Y: a few groups of rows, each row roughly a mix of its group's hidden directions:
Y (103 x 11):
.12, -.13, -.27, -.26, -.26, .00, .40, -.32, .01, -.11, -.04
.21, .31, -.09, .35, -.15, .36, .11, -.03, -.16, .19, .13
.32, -.36, -.04, .20, -.08, -.09, .12, -.07, .16, -.22, .37
-.33, -.03, -.18, -.21, .03, -.16, .35, .18, .21, .30, .15
.26, .07, -.24, .03, -.09, .21, .36, .00, -.04, -.21, .40
-.05, .03, .30, .07, .20, -.23, -.41, .05, .08, .00, .39
.11, -.07, .26, .05, -.32, .29, .03, -.38, -.15, -.02, .28
-.20, .08, .00, -.32, .20, -.06, .14, .17, -.11, -.19, -.48
.22, .03, -.23, -.20, -.24, .07, .27, -.17, -.36, -.30, -.02
-.05, -.02, -.01, -.34, .05, -.19, -.30, .25, -.21, -.03, .41
.36, .02, .09, -.04, -.04, .01, -.02, .48, -.29, -.16, .19
.11, -.08, .03, -.10, .22, .08, -.01, -.16, .60, .22, .03
-.13, .12, -.18, .08, -.08, -.03, .13, .47, -.36, .07, -.26
.16, .33, -.29, -.01, -.26, .22, -.03, -.09, -.09, .40, .10
-.31, .03, .06, -.05, .06, -.23, .03, .26, -.25, -.07, -.47
.10, .21, .11, -.38, .01, -.08, .09, .02, .03, -.16, -.51
.19, -.08, .10, .29, .00, .06, -.15, .25, -.20, .20, .47
.12, -.10, .25, -.23, -.19, .16, .00, .32, .06, -.21, .41
.30, -.06, -.14, .22, -.23, .10, .10, -.07, -.09, -.11, .52
.15, .16, .17, .52, -.02, .17, -.11, .17, .02, .26, .20
-.44, -.04, .14, -.40, .24, -.14, -.05, -.07, .08, -.20, -.11
-.17, .13, -.20, -.07, .06, -.23, -.11, -.36, -.36, -.02, -.32
-.25, .17, -.10, -.20, .18, -.04, -.04, .26, -.42, -.20, -.23
-.08, .11, .32, -.19, .33, -.10, -.11, .42, .11, -.07, -.20
-.07, .04, .25, .33, .21, -.02, -.36, .07, .28, .29, -.02
-.36, .17, -.22, -.48, -.03, -.14, .11, .05, -.14, .00, -.17
.22, .23, .49, -.23, .04, -.19, .01, .22, .09, -.19, -.02
.29, -.19, .13, .36, .01, .17, .03, -.27, -.11, .00, .37
-.28, -.13, -.02, -.03, -.28, -.27, -.17, -.12, -.45, -.15, .08
.20, -.05, .16, .42, .11, .22, .20, .02, .09, -.21, .35
.16, -.11, .22, .35, .02, -.04, -.10, .18, .20, .08, .47
.19, -.03, .00, .22, -.11, .01, -.11, .29, -.32, .19, .43
.36, .12, -.08, -.04, -.10, .16, -.06, -.46, .07, -.12, -.31
.18, -.11, -.33, .34, -.25, .12, -.02, -.27, -.20, .14, .20
.00, .28, .19, -.09, .21, -.22, -.27, .26, -.09, .17, -.36
-.20, .11, .10, .58, -.19, -.18, -.01, -.07, -.09, .03, .21
.16, .13, -.31, .08, -.43, -.08, .20, -.15, -.31, .14, -.07
.22, -.06, -.03, -.04, .12, .05, -.02, -.51, -.27, -.33, .05
-.09, .08, .12, -.46, -.25, -.10, -.17, .21, -.22, -.25, .16
-.24, .23, .06, -.02, -.02, .25, .09, -.19, -.46, -.29, .02
-.45, -.08, -.23, -.06, .20, .14, .06, .18, -.02, .22, -.34
.15, -.31, -.18, .29, -.32, -.38, .07, .14, -.03, .08, .13
.01, -.27, .24, .20, .11, .16, .09, .20, .11, .04, .50
-.06, .14, -.10, .07, -.05, -.10, .11, .57, .32, .15, -.08
.19, -.13, .05, -.15, -.28, .10, .04, -.37, -.33, -.18, .26
-.04, -.11, -.04, -.10, -.13, -.34, -.22, .30, .03, .07, .47
.24, -.02, .20, .11, .04, .22, -.39, -.23, .22, .20, .26
.11, .14, -.10, -.07, .01, .02, -.33, .09, -.38, -.15, -.43
-.43, .02, .06, -.25, .09, -.07, .18, .30, .06, -.30, -.20
.05, -.19, .15, -.13, .00, .15, -.28, -.53, .01, -.19, .16
-.38, -.15, -.03, -.10, .01, -.35, .19, .10, -.15, -.19, -.34
-.12, .03, -.34, -.20, .05, .04, .02, -.13, -.02, .00, -.57
.03, -.02, -.42, .17, -.36, -.01, .12, -.21, -.27, .20, .11
.13, .02, -.39, .18, -.03, -.03, -.29, -.32, -.16, .29, -.16
-.21, .08, .17, .01, .34, -.17, -.23, .49, .01, -.01, -.06
-.29, .13, .09, .16, .13, -.10, -.20, .42, .16, .31, -.15
-.15, -.04, -.13, .17, -.14, .15, -.16, -.54, -.06, -.18, -.24
.01, -.05, -.06, .24, -.21, -.23, .12, .37, -.42, -.17, .01
.08, -.07, .18, .04, -.19, .21, .12, -.52, .16, -.29, .00
-.12, -.06, -.02, -.13, -.05, -.10, .21, .54, -.02, -.13, .34
.22, .14, .11, -.02, .16, .17, -.25, .11, .40, .33, .20
-.29, .14, -.04, -.41, .11, -.12, -.15, .01, .13, -.04, -.41
.16, -.08, .05, .44, .11, -.10, .03, .11, .39, .18, .27
.07, .05, -.38, -.20, -.07, -.19, .34, -.08, -.25, -.32, -.06
.08, .04, -.08, -.21, .06, .35, .28, .31, -.21, -.32, -.09
-.05, -.25, .26, .11, .33, -.16, .07, .18, .32, -.12, -.30
-.21, -.12, .24, .08, .07, -.24, -.24, .16, .34, .22, .30
-.13, -.09, -.05, -.23, .06, -.11, .24, .46, .29, -.14, .21
.44, -.01, -.02, .21, -.09, .14, -.19, .18, -.39, .10, .16
-.22, .00, .27, .15, .07, -.13, .25, .40, .18, -.04, .31
.08, -.20, .13, -.08, -.01, -.15, .07, .17, .25, -.18, .55
.26, .08, -.37, .01, -.37, -.04, .14, -.09, -.33, -.12, -.15
.04, .14, -.47, .25, -.18, -.28, .02, -.02, -.21, .19, -.14
.30, -.19, .10, .23, -.02, .16, .07, -.31, -.21, -.13, .38
.20, -.07, -.03, -.01, -.06, .32, -.05, -.60, .06, -.02, .01
.22, -.04, .14, -.12, .02, .25, -.01, -.37, .16, -.31, -.34
-.24, .21, -.24, .25, -.27, -.11, .28, .14, -.28, .19, -.01
-.24, -.25, .03, -.48, .08, .02, .23, .04, .27, -.14, .12
-.10, -.13, -.25, -.20, -.18, -.10, .30, -.18, -.26, -.38, .13
-.05, -.27, -.07, .30, -.13, -.12, .27, -.18, .07, .33, .32
.31, -.05, -.19, .10, .00, .11, .01, -.47, .21, -.11, -.29
.28, -.15, -.14, .32, -.09, -.04, .05, -.15, .11, .09, .49
-.03, .15, -.33, -.11, -.06, -.40, .21, .31, -.12, -.24, .05
-.15, .04, .08, -.32, .05, .01, -.23, .43, -.38, -.03, .02
-.26, -.01, -.40, .37, -.21, -.19, .27, -.03, -.02, .06, .05
-.15, .21, -.06, .11, .17, -.04, -.22, -.08, .12, .24, -.53
-.14, .11, .19, -.43, .18, -.06, -.11, .39, -.10, -.11, -.21
-.26, -.21, .01, .12, -.19, -.17, .17, .19, -.11, .29, .41
-.17, -.04, .30, -.11, .32, .14, -.03, -.17, -.02, -.28, -.40
.03, -.07, -.08, -.07, .08, .09, -.20, .52, -.40, .00, .12
-.39, .08, -.13, -.49, .09, -.18, .07, .02, .00, -.03, -.25
.17, .07, .05, .32, .16, .04, -.24, -.43, .18, .16, -.25
.32, -.15, .16, .17, .00, .23, -.26, -.35, .17, .01, .27
.05, -.08, .07, .46, -.10, .00, .08, .26, .11, .33, .30
.18, -.13, -.40, -.22, -.21, .21, .04, .09, -.40, -.07, .02
.12, .04, .23, -.17, .15, .03, -.24, .35, -.31, -.35, .02
.39, -.08, .02, .36, -.04, .24, .12, -.10, .09, -.10, .37
-.26, -.06, -.13, .36, .04, -.07, .22, .22, .05, .44, -.04
.16, .09, -.08, .04, .11, -.11, -.19, -.58, -.12, -.13, -.22
-.28, .25, -.10, .34, -.02, .06, .47, .14, -.07, .05, .08
-.21, -.08, .14, .07, .01, -.29, -.34, .09, .19, .40, -.20
-.09, .04, .11, .11, .25, .15, .16, -.16, .28, .13, -.50
-.26, -.09, -.12, .05, .12, .23, .11, .27, -.09, -.28, -.44
which group is each row in? (one row of each group first):
.13, -.02, .35, .05, .29, .04, -.35, .24, .30, .10, .12 -> (129)
.17, -.29, .06, -.12, -.06, .11, .28, -.02, .09, -.23, .48 -> (60)
.12, .10, -.27, .27, -.11, -.09, .32, -.18, .16, .00, -.41 -> (36)

.38, -.07, .19, .35, .02, .19, -.14, -.31, -.02, -.03, .24 -> (60)
-.30, -.02, -.15, .00, .20, .02, -.19, .44, -.26, .25, -.08 -> (36)
-.18, .10, .12, -.11, .02, -.26, -.37, .38, -.04, .29, -.15 -> (129)
.03, -.02, -.12, .27, -.37, .03, .20, -.24, -.14, .26, .33 -> (36)
.21, .12, .25, .14, .06, .01, -.37, -.45, .08, -.02, -.17 -> (36)
.10, -.10, .00, .10, -.25, -.27, -.23, .31, -.44, -.05, -.09 -> (129)
-.15, -.02, -.04, -.42, .05, -.08, -.01, .05, -.01, -.30, .47 -> (129)
-.12, -.13, .26, -.03, -.06, -.12, -.15, .30, -.09, -.04, .53 -> (60)
.23, -.09, -.08, .33, .06, -.04, .43, .30, .13, -.05, -.22 -> (129)
.42, -.04, -.10, .21, -.02, .31, .17, -.30, .24, .09, .00 -> (129)
.01, -.13, .04, -.12, .05, .22, .06, -.55, -.07, -.30, -.18 -> (129)
